Rotation paths and how fast each direction turns (deg/step)
Each turn is a multiple of 5 degrees from 10 to 175, or 0.
Each row of a path follows its step; steps can be skipped.
Rotation 1:
step 0: [ 2.25 -0.48  1.86 -0.47  0.12 -1.39 -0.17  0.73  1.03 -0.58  1.62  0.06
 -1.81  0.12  0.00  1.14 -0.48 -0.44  1.62 -1.04 -0.26  1.28 -0.37 -0.47
  0.11  1.33 -0.29 -2.03  0.64 -0.80 -0.22 -1.51 -0.50 -0.86  0.42 -0.79
  1.11  0.22  1.77  0.99 -0.39 -0.66  1.20  1.10 -0.75  0.62  1.18  0.94
 -1.25 -0.47 -1.17  1.57  1.17 -1.03  0.97  1.99 -0.09  1.52]
step 1: [ 1.35  1.72  0.06 -0.71  0.49  0.74 -0.02 -0.24  1.17  0.15  2.59  0.42
 -0.23 -0.37 -3.66 -0.51  0.88  0.15 -0.61  0.06 -0.47 -1.53 -0.11  1.44
 -0.01 -0.37 -0.85  0.24 -2.05  0.94  1.65  0.78 -0.77 -0.43  0.96  0.64
 -1.34 -0.71 -0.31  0.61  0.25 -1.78  0.41  0.20 -0.99  0.05  0.33  0.25
  0.11 -2.07 -0.91  1.67 -1.46  0.14  0.20  0.14 -0.79  1.15]
step 2: [ 0.61  0.48 -0.28 -1.22 -0.25  0.01  0.14 -0.88  0.20 -1.76  2.56  1.11
 -0.28  0.44  1.42  2.51 -0.46  1.60  0.19  0.11 -1.11  0.94 -0.59  0.16
  0.12  1.36  0.77  0.78 -0.77 -1.24 -0.06 -0.85 -0.72  1.23  2.12 -0.09
 -0.41  0.44  0.14 -0.73 -1.68  1.17  0.10  2.04  0.00 -1.07  1.18 -0.05
  0.30 -1.08 -1.88 -0.16 -0.24 -0.55  2.52  0.45 -0.38 -0.95]
step 3: [ 0.89  0.02 -1.16 -1.53 -0.54 -0.61 -1.58 -0.02  1.97  1.51  1.73 -2.65
 -2.04  1.86  0.22 -0.57 -1.52  0.45  0.11 -0.05 -1.94 -0.82 -1.88  0.24
  0.08  0.20 -0.69 -0.94 -0.68  0.97  0.00  0.93 -0.23  0.50 -0.60  0.95
 -1.17  0.87 -1.20  0.17  0.41 -0.85 -0.05 -0.31  0.56 -0.15 -0.91  1.05
 -1.01 -0.11 -0.17  1.26 -0.61  1.10  1.87  0.97 -1.00  0.81]
step 4: [-1.52  1.27 -0.06 -0.83  1.08 -0.34 -0.25 -0.93  0.19 -0.29  0.67  0.32
  0.18  0.98 -0.29  1.50  0.05 -0.79  0.27  0.04 -0.03  2.10 -2.15 -1.91
 -0.24 -1.01  0.16  1.15 -0.56 -0.74  0.96 -0.13 -2.24  1.52  0.61  0.75
 -2.97 -0.72 -1.44 -0.58  1.15 -1.38 -0.71  0.46 -0.47 -0.36  0.73 -1.21
  1.31 -0.27 -0.96  1.03  0.85 -0.42  1.07 -0.94  1.51 -0.38]
step 5: [ 0.63 -1.04  1.37 -1.62 -1.22 -2.17 -1.38  1.05  0.57  1.17  0.56 -0.01
 -1.48  0.30 -0.53  0.55 -2.21  0.64  0.27 -1.33  0.73  0.81 -0.84 -0.99
  0.62  0.85  0.61 -0.42  1.90  1.47  0.70 -1.20 -0.89  0.31 -0.05 -2.09
 -0.54  0.06 -0.12  1.10  0.66 -0.54 -0.71  0.31 -0.21 -0.42  0.32  2.42
 -0.03  0.41  0.05  0.23  0.37 -2.17  2.33  0.87 -0.31 -0.89]
step 6: [-0.07  1.03  0.85 -1.12  0.11  0.50  0.13 -0.38  0.19  0.75  0.65  0.05
  0.20  0.77 -1.05  1.61  1.23 -1.74  0.15  1.35 -0.33 -1.26 -1.28  1.40
 -1.20  0.32 -1.51 -0.38  1.62  0.88  1.02  0.60 -0.62 -0.51  0.89 -2.07
 -2.90 -0.93 -0.50  0.86  1.78 -2.59 -0.76 -0.92 -1.34  0.42 -0.20 -1.42
  0.05 -0.84 -0.73 -0.10 -1.46 -0.16  0.09  0.30 -0.75  0.89]
step 7: [ 0.34  1.43 -0.35 -1.07 -0.77 -1.21 -0.08  0.34 -1.12 -1.65  1.60  1.52
 -0.93  0.98  0.32  1.63 -0.45  0.13  0.21 -1.86  1.48  0.60 -1.47  1.69
  1.05  2.34 -0.22 -0.05  1.24 -0.90 -0.08 -1.10 -0.43  0.12  0.55 -0.55
  1.77 -0.04 -0.73  0.87 -0.49 -0.67 -0.42  0.63 -0.86  1.13  1.77 -0.95
  0.29 -0.51 -1.71  0.58 -0.35 -0.15  1.14 -0.40  0.41 -2.60]
step 8: [ 1.53  0.55 -0.08 -0.31 -0.40 -0.56 -0.27 -0.60  1.90  0.97  1.04 -2.40
 -0.14  1.05 -1.93  1.63 -1.14 -1.34  0.70 -0.76 -0.16 -0.62 -2.09  2.24
 -0.01  1.07 -0.56  0.82 -0.34  2.23 -0.60  0.40  0.97  1.16 -0.98 -0.70
  0.19  0.44  0.72 -1.23 -0.31 -0.75  0.15 -0.72 -1.22 -0.59 -0.30  1.26
  0.26 -1.55  0.38 -0.35 -1.83  1.54  0.36 -0.25 -0.89  0.22]
step 9: [ 2.16  0.78  1.34 -1.35 -1.93 -0.83  0.93 -1.62 -1.73 -0.83  1.14 -0.43
  1.15  1.25  0.66  0.69 -0.36 -0.73  0.34  0.20  0.14  0.51 -2.50 -0.15
 -0.21 -0.29 -0.13  1.88 -0.63 -1.87 -0.32  0.15  0.07  0.79  0.39  1.44
 -1.24 -0.16 -0.79 -1.51 -0.49 -1.13 -2.00  0.38 -0.83 -0.73  0.82 -1.64
  0.06 -0.37 -1.77  0.71  0.81 -0.28 -0.68  0.45  1.35 -0.19]
step 10: [ 1.95  0.20  1.89 -2.03 -0.53 -1.37  0.26  0.85  0.24  1.21  0.39 -0.06
 -0.45  1.15 -0.64  0.25 -2.86 -1.02 -1.77 -0.32 -0.48  0.03 -0.83  0.39
  0.47  0.39  0.36 -1.05  0.66  0.85  0.90 -0.06 -2.37  1.24 -2.35  1.01
  1.53 -0.36 -1.22 -0.22 -0.04  0.72  0.71  0.90 -0.71 -1.66 -0.37  1.40
 -0.60 -0.54  1.14 -0.19 -0.01  0.01  1.15  0.62  0.57 -0.83]
Directions:
[ 0.34 -0.21  0.06  0.32  0.24 -0.05 -0.09  0.31 -0.23 -0.20  0.16  0.18
  0.51 -0.08  0.00 -0.49  0.16  0.00 -0.16  0.43 -0.18  0.43 -0.08 -0.04
 -0.29 -0.29  0.02 -0.28 -0.09 -0.85 -0.02  0.28  0.04  0.06 -0.13  0.28
  0.09  0.12  0.65  0.18 -0.16  0.13  0.39 -0.20 -0.03 -0.12 -0.05  0.36
  0.33 -0.26  0.26  0.77 -0.67 -0.04  0.48  0.31 -0.13  0.01] => 25
[ 0.14  0.28 -0.45 -0.11 -0.27  0.14 -0.31 -0.05  0.04 -0.09  0.33  0.55
  0.44 -0.33  0.26 -0.30 -0.19 -0.54  0.17 -0.10  0.22  0.31 -0.03 -0.24
  0.30  0.07  0.06 -0.08  0.79  0.15  0.06 -0.14  0.32 -0.10  0.15 -0.22
  0.22 -0.26 -0.20 -0.45 -0.07  0.68  0.19  0.66 -0.02 -0.12  0.22  0.12
 -0.32  0.23  0.00  0.27  0.36  0.33  0.50  0.34  0.30 -0.11] => 145
[ 0.13 -0.12  0.68 -0.22  0.00 -0.20  0.07 -0.10 -0.06  0.32 -0.28  0.21
 -0.32 -0.39 -0.27 -0.18 -0.56 -0.19  0.13  0.51  0.15  0.23  0.60 -0.75
 -0.01  0.21 -0.21 -0.30  0.13 -0.18 -0.10 -0.16 -0.12  0.08 -0.44 -0.38
 -0.55 -0.10 -0.14  0.00 -0.07 -0.17  0.16  0.29 -0.38  0.03 -0.34 -0.31
 -0.07 -0.15  0.30  0.61  0.31 -0.16 -0.30 -0.41 -0.13 -0.23] => 65
[ 0.17 -0.22  0.21  0.37  0.14 -0.40 -0.45  0.15 -0.20 -0.37  0.34 -0.61
 -0.12 -0.44 -0.11 -0.17  0.21 -0.07 -0.18 -0.07  0.27  0.18  0.15  0.05
  0.11 -0.43  0.73 -0.22  0.01  0.18 -0.10 -0.09  0.16  0.21 -0.35  0.12
 -0.34  0.04 -0.01 -0.62  0.50 -0.02 -0.24  0.33 -0.55  0.55  0.21  0.29
  0.25 -0.38 -0.38 -0.24  0.13 -0.14 -0.22  0.10  0.30  0.31] => 85
Rotation 2:
step 0: [ 1.22  0.21 -0.22  1.11  0.45 -0.95  2.28  0.54 -0.63 -0.40  0.62 -0.81
 -0.88  1.46 -0.31  0.87 -0.65 -2.03  0.52 -1.03 -0.07  0.88 -1.19 -1.57
 -1.75 -1.02  0.53 -2.73  0.88 -0.33  1.06 -1.25  3.01  1.07  0.34 -1.37
  0.09  2.88  0.67  0.00  1.36  1.49 -0.40 -0.07 -0.55 -0.71  2.66  0.07
 -0.29 -0.46 -0.14 -1.22 -0.78 -0.02  1.47  0.06 -1.55 -0.29]
step 1: [-0.66 -0.96 -3.05  0.99  2.00 -1.04 -1.40 -0.54  0.04  0.91 -0.29  0.00
  3.66  0.30 -0.23  0.43 -1.03 -1.59  0.20 -1.29  0.28  3.24 -0.16 -0.72
 -1.96  0.74 -0.33  1.78 -0.54  1.77  1.42  0.63 -0.28  0.02  0.12  1.93
 -0.47  0.34 -0.19 -0.50  0.14  0.42  0.34  0.32 -0.43  0.06  1.07 -0.09
  0.18  0.63 -1.18  0.10  0.44  1.38 -1.42  0.28 -2.22  0.30]
step 2: [-0.54 -1.57  0.58 -0.02 -3.19  0.74  1.22  0.61  1.04 -1.18  3.32 -0.29
 -0.24 -1.11 -0.72  0.17  0.32  0.59  0.77 -1.25 -1.38  2.02 -0.14  0.31
 -0.89 -1.08 -1.54  2.11 -0.84  1.51 -1.15  1.48 -0.17 -0.96 -0.21  1.37
  0.22 -0.50  0.09  1.80 -0.23  1.39  1.25  0.14  1.32 -1.45 -2.06  0.23
  0.24 -0.51 -0.04  0.05  0.62  0.58  0.96 -0.37 -1.45  1.60]
step 3: [ 0.68 -0.09 -0.93  0.52 -0.57 -0.90 -1.98 -0.67 -1.45 -0.40 -1.64 -0.75
 -3.34 -0.12 -0.12  0.82  0.38  2.24  0.14  0.11  0.00  0.53 -1.04  0.89
 -0.78 -2.72  0.22 -0.80 -0.11 -0.10 -0.16  0.28  2.07  0.77  1.24  0.30
  1.63  1.48 -0.50 -0.25 -1.38  0.31  1.83  1.01  0.77 -1.19  0.18  2.83
  1.49  0.24  0.06  0.17  0.41 -1.03 -0.01 -2.50 -0.01  0.90]
step 4: [ 0.10 -1.20 -0.48  2.49  1.04  0.90 -1.43 -0.07 -1.42  2.07 -0.92 -1.24
  1.80 -1.64 -1.21  1.94 -0.37  1.67 -0.68  0.67  0.42  0.48 -0.67 -2.77
 -1.60 -0.41  0.46 -2.46 -0.74 -0.44  0.00 -1.19 -0.20 -1.83  0.25  1.03
 -0.08 -1.15  0.41  1.21  0.39  0.12  0.68 -0.90 -2.35  1.02 -0.32 -0.85
 -0.31 -0.92  0.52  1.07  0.49 -1.83 -0.02 -0.77  1.12  0.83]
step 5: [ 1.29 -1.00  1.11  0.32 -1.62  0.03  0.36 -0.83  0.04 -1.45  0.39  0.02
  0.77  2.85 -0.47  1.47 -0.02 -0.27  1.27  1.30 -0.64  0.19 -0.52 -1.25
 -1.45 -1.42 -1.99  2.24  1.01 -0.62  0.85  0.35  2.62 -2.95  1.00 -0.58
 -0.74 -1.86 -0.52 -0.54  1.05 -1.23 -0.27 -1.11 -0.19  0.07  0.40 -2.23
  0.31 -1.45  0.40  1.27 -0.49 -0.53 -0.20  1.69 -0.20 -0.23]
step 6: [-1.06  1.11 -1.47 -1.45 -0.30 -1.12 -0.05  1.88  1.17 -0.04 -0.91  0.90
 -0.77  0.96 -1.09  0.07  1.27 -1.23  3.06 -0.70 -2.12  0.48  0.95  1.70
 -1.23 -1.27 -1.07 -0.77 -1.06  0.00 -0.74 -1.26  1.02 -0.33 -0.71  1.65
  0.05  0.31 -0.27 -2.11 -0.98  0.54 -0.81 -1.12  0.25  0.56  1.44  0.60
  1.36  0.09 -1.76  2.17 -0.28 -0.40 -1.83  0.33  1.54  1.68]
step 7: [ 0.17  1.05 -0.94  1.82 -1.11 -2.59  1.01  0.88 -1.76 -0.58  0.02 -0.15
  0.74 -1.36 -0.76 -0.32  0.61  0.92 -0.56  0.00 -1.82 -0.08  0.99 -0.14
 -1.06  0.50  0.89 -0.64 -0.11  0.71  0.37 -0.72 -0.97  0.34  0.22 -1.31
 -1.33  0.60 -1.52  0.32 -0.40  3.39 -1.00 -2.34 -1.45 -0.33 -0.61  0.82
 -0.07 -1.43 -1.78  1.41  1.43  1.51  2.78 -0.90 -0.10 -0.25]
step 8: [ 0.29 -0.61 -0.49  0.99  0.59 -0.76  0.05 -1.02 -0.59 -0.62 -1.87  0.44
 -1.25  0.62  1.27 -1.33 -2.34  0.70 -0.18 -0.53 -0.37  2.50  0.23 -0.65
 -1.80 -1.32  1.95  1.15  1.48 -0.84 -0.38  2.24 -1.13 -0.13  2.42 -0.13
 -0.12 -0.32 -0.46 -0.27 -0.68 -0.19  0.16  1.26  0.11  1.67 -2.92 -1.81
  0.83 -0.17  0.13  2.21  0.14  1.68 -0.01  1.07 -0.19 -0.52]
step 9: [ 1.87  1.88  1.30 -1.17 -1.80  1.38 -1.62 -1.20  0.44  0.15 -0.68  0.19
 -0.17 -0.69  1.24  0.40  2.54  0.43  1.72 -1.95 -0.02  1.29  1.94 -0.14
 -2.82 -1.37  0.21 -0.48 -1.58 -0.84 -0.88  0.62 -1.27 -0.52 -1.22  0.80
 -0.08 -1.01  2.39 -0.54 -1.16 -0.69  0.25  0.45  0.58  0.56 -1.16 -1.60
 -1.53  0.36  0.46 -0.58  0.30 -0.93  0.95 -0.65  1.23  0.59]
step 10: [ 0.82  1.65 -0.67 -1.73 -1.13 -0.74 -1.64 -0.31 -0.68  1.00 -0.11  0.44
 -0.18  2.04  0.90 -0.11 -0.42  1.42 -1.32  1.46 -0.63 -2.64  0.12 -1.30
 -0.25 -0.23 -0.41 -0.12 -0.84  0.20  1.47  0.15 -0.72 -1.09  1.01 -0.69
  0.17 -1.53 -0.58 -1.63 -0.24 -1.48  0.69 -2.11 -0.01 -1.52 -0.78  2.34
  0.30  0.62 -1.74 -1.07  1.08 -1.31  2.52  0.20  1.34  1.88]
Directions:
[-0.43 -0.22 -0.17  0.12 -0.44 -0.51 -0.15 -0.21  0.19 -0.27 -0.15  0.08
 -0.04 -0.44 -0.02 -0.46 -0.42 -0.22  0.09  0.63 -0.16  0.14  0.58  0.17
 -0.33  0.20 -0.11 -0.26 -0.48 -0.11 -0.01  0.19 -0.03  0.29 -0.12  0.26
 -0.28  0.65  0.21  0.19  0.03 -0.06 -0.01  0.04  0.18 -0.45 -0.13 -0.23
 -0.17  0.33 -0.21  0.44 -0.30  0.20  0.21  0.16 -0.75 -0.36] => 60
[ 0.52 -0.17 -0.46 -0.01 -0.02  0.17  0.14 -0.59 -0.28 -0.18  0.04 -0.03
  0.42  0.19  0.43  0.05 -0.01 -0.59  0.69 -0.04  0.10 -0.14 -0.57  0.46
 -0.09 -0.06 -0.21  0.15 -0.14  0.55 -0.13 -0.40 -0.35 -0.15 -0.05 -0.03
  0.16 -0.09  0.25  0.18 -0.30 -0.31  0.12  0.07 -0.12  0.04 -0.60 -0.49
 -0.27 -0.12 -0.37 -0.01 -0.04 -0.42 -0.23  0.28 -0.23 -0.34] => 95
[-0.09 -0.58  0.00  0.24 -0.73 -0.23 -0.32  0.51  0.17  0.15  0.59 -0.03
  0.53  0.10  0.46 -0.32 -0.10  0.49 -0.49  0.08 -0.10 -0.28 -0.38  0.22
 -0.27  0.10  0.33  0.25  0.27 -0.18  0.47 -0.13 -0.10 -0.18 -0.01  0.19
  0.07  0.02  0.02  0.16  0.10 -0.14  0.05  0.10 -0.45  0.14 -0.31  0.13
 -0.11 -0.30 -0.05 -0.02 -0.25  0.52 -0.36  0.53  0.30 -0.12] => 120
[-0.33  0.08 -0.41  0.15  0.27 -0.14  0.30  0.53 -0.10 -0.07  0.13  0.20
 -0.02  0.56 -0.50  0.09 -0.24 -0.22  0.16  0.34 -0.04 -0.36  0.12  0.17
  0.05 -0.44  0.01 -0.28  0.06  0.37  0.33 -0.33  0.18 -0.28 -0.32  0.10
 -0.25 -0.24 -0.03 -0.20 -0.19  0.21 -0.59 -0.14  0.00 -0.34  0.11 -0.58
 -0.10 -0.03  0.50 -0.04 -0.43  0.39 -0.17 -0.33  0.45 -0.69] => 55
[ 0.43 -0.34  0.42  0.03  0.36  0.07 -0.54 -0.09 -0.57  0.02  0.51  0.61
 -0.35 -0.22 -0.33 -0.32  0.12 -0.35 -0.06 -0.33 -0.01  0.03 -0.13  0.69
 -0.34 -0.05  0.31 -0.32  0.29 -0.16 -0.01  0.35  0.03 -0.37 -0.19 -0.03
 -0.07  0.15 -0.48 -0.16  0.05  0.21  0.07  0.07  0.04 -0.43  0.35 -0.10
 -0.41  0.49 -0.08  0.21 -0.11 -0.32 -0.16  0.39  0.22  0.11] => 125
[-0.49  0.05 -0.17 -0.07  0.38 -0.63  0.14 -0.55 -0.55  0.37  0.17  0.51
  0.37 -0.09  0.47  0.16  0.06 -0.10 -0.37  0.21 -0.33  0.10 -0.05 -0.57
  0.36  0.41  0.20 -0.16  0.17  0.59  0.07  0.32  0.06 -0.07  0.15  0.43
 -0.47 -0.21 -0.21  0.01  0.04  0.04  0.33 -0.30 -0.26 -0.04 -0.03  0.26
 -0.53 -0.35  0.09  0.19 -0.10 -0.29  0.03 -0.22  0.09 -0.01] => 115
